In the rows, 128 means zero.
One turn moves each row of this set onto another row. After a few examples, where does it send each row asked below?
Suziz: [134 135  80 114 124 109 161 134 142 102 152 140 115  98 150 142 131 119
 138 122 124 119 150 111 119 137 152 113 143 120 158 148 167  96 132 105
 129]
fopa: [132 144  97 103 132 122 124 152 123 105 136 137 100 106 147 117  94 130
  87 127 138  99 143 113 124 135 138 108 133 101 146 143 104 141 125 123
 120]
fuzo: [127 149 144 132 106 148 119 148 119  87 103 134 108  88 123 101 119 122
 109 106 108 128 124 136  95 135 147 111 132 127 163 141 146 135  97 135
 134]
zirus: [149 141 103 126 104 127 159 125 151 116 160 146 104 104 144 136 124 112
 137 134 121 116 159  89 117 127 152  98 136 127 161 136 160 101 138 110
 129]
tez: [146 143 120 147 135 129 121 157 137 118 146 127  83 103 145 157 124 119
 109 145 164 106 106 111 118 136 115 144 130 129 123 143 156 135  87 113
  99]
kofeb: [146 139 149 153 118 146 128 154 133  94 105 141 102  85 128  96 128 122
 124  96 127 107 135 123  85 147 144 124 127 126 160 134 141 141  90 128
 128]
fase: [115 142 133 112  89 122 140 132 141 110 150 113 118  90 144 141 139 129
 142  78 114 131 133 121 135 110 123 138 109 136 171 154 179 109 102 119
 114]
visov: [157 147  91 128 109 142 118 146 137 113 118 120 114  99 146 105 140 139
 133 134 123 116 157 123 141 130 141 108 104 116 147 100 153 144 128 120
  98]
selom: [150 152 101 124 143 136 118 149 136 117 137 140  89 109 133 125 100 122
 103 122 144  99 151 101 116 133 137  91 128 103 135 142 108 149 123 119
 108]
dapat: [123 153 130 135 103 146 136 148 158 117 123 142  94 108 124 162 122 121
 121 152 112 129 126 108 113 125 149 131 106 133 134 116 152 112 130 119
 145]
bar: [148 129 121 140  99 128 144 159 122 118 177 152 111 100 131 153 129 126
 105 160 145 124 168 102 124 126 132 111 150 117 172 152 153 137 115 121
 116]
fonal: [115 167 130 127 102 128 122 150 129 120 148 104  99  90 151 167 110 115
 127  92 146 122 145  95 140 126 145 133 126 102 173 148 172 112 104 121
 124]
zipit: [116 123 155 117  99 113 131 161 119 106 164 127  94  93 134 150 112 125
 108  80 138 128 141 106 123 110 124 144 116 122 162 178 154 125 112 121
 123]
buk: [137 148 146 123 112 128 109 158 131 116 154 127  97 100 146 147 124 129
  92 177 133 123 100 115 127 109 117 124 131 125 141 138 146 136 116 117
 114]
Gir: [125 144 132 146  94 117 109 139 129 132 110 108  86  99 123 110 122 127
 117 120 111 119 104 135 115 132 154 121 139 118 164 142 129 143  95 145
 119]
Tavor: [138 167 151 135 108 125 124 163 144 118 155 109 116  84 159 155 129 128
 128  97 144 111 152  90 135 115 136 126 125  97 182 144 165 122 120 120
 124]
fezab: [134 101 110 125 109 134 134 133 142 111 137 165 109 108 117 103 139 144
 112 122 138 121 148 110 113 106 130 122 113 136 141 135 129 174 113 131
  99]
Nabaz: [124 113  88 113 112 137 132 125 128 106 133 155 117 113 109 112 125 138
 104 117 130 127 142 123 122 114 129 126 124 144 136 146 137 164  98 143
  98]
Kesez: [144 137 154 136 116 130 122 161 130 114 169 128 103  92 124 155 122 126
 118  71 138 122 148  99 121 109 117 125 118 127 155 184 159 133 112 123
 108]
reb: [126 146 130 135 120 141 125 122 131 107 149 135 122  87 132 134 113  99
 112 132 121 138 103 109 113 105 134 114 106 156 110 146 162 130 138 138
 105]
kog: [129 123  91 138 117 116 145 159 117 111 166 146 102  96 129 165 128 122
 111 143 157 131 161 118 121 140 138 125 152 113 164 159 162 132 102 117
 115]
Tudun: [130 139 146 118 106 128  97 134 126 105 104 116 105  94 132  89 120 124
 107 116 131 128 108 100 107 130 168 125 140 112 155 155 152 140 119 138
 113]
geme: [168 110 111 142  90 116 142 136 117 120 182 134 102  95 137 128 131 116
 120 129 120 132 150 113 128 126 135  98 110 143 142 160 168 121 135 119
  91]
suv: [151 144 138 161 108 114 115 149 141 128 113 113 101  94 138 103 139 139
 128 113 119  96 116 130 110 136 142 133 140 122 165 141 129 152  93 141
 111]
tode: [132 135 145 132  89 129 142 134 162 125 153 123  97  89 140 137 146 123
 152  78 127 127 144 104 121 104 124 131  99 127 168 145 176 120 108 116
 116]
Vogek: [131 116 128 147 131 117 145 138 141  96 142 141 117  79 156 117 123 112
 120 123 154 113 112 106 104 124 134 152  97 150 113 135 156 130 131 123
 107]
piza: [134 137  78 118  97 138 123 138 130 114 113 118  90 103 144 108 121 128
 125 132 131 123 150 124 138 138 153 119  99 116 146 100 154 134 118 119
 105]
kuga: [145  92  95 135 104  95 149 146 111 109 171 133  98  91 145 129 135 119
 120 118 134 136 139 126 125 135 140 121 110 133 143 159 172 118 129 110
  98]
nusif: [157 142 140 139 120 138 102 137 136 109 103 117 109  95 135  92 130 126
 121 101 143 107 118  91  99 143 160 128 141 116 147 160 156 146 110 135
  99]
nudi: [141 156 110 138 135 136 142 161 159 101 120 135 129  99 141 156 136 139
 129 134 119  99 131 121 115 141 134 152 120 140 128 127 156 111 117 121
 128]

zipit -> Tavor
dapat -> Vogek
nusif -> Gir
And these:
fopa -> visov
kog -> zirus

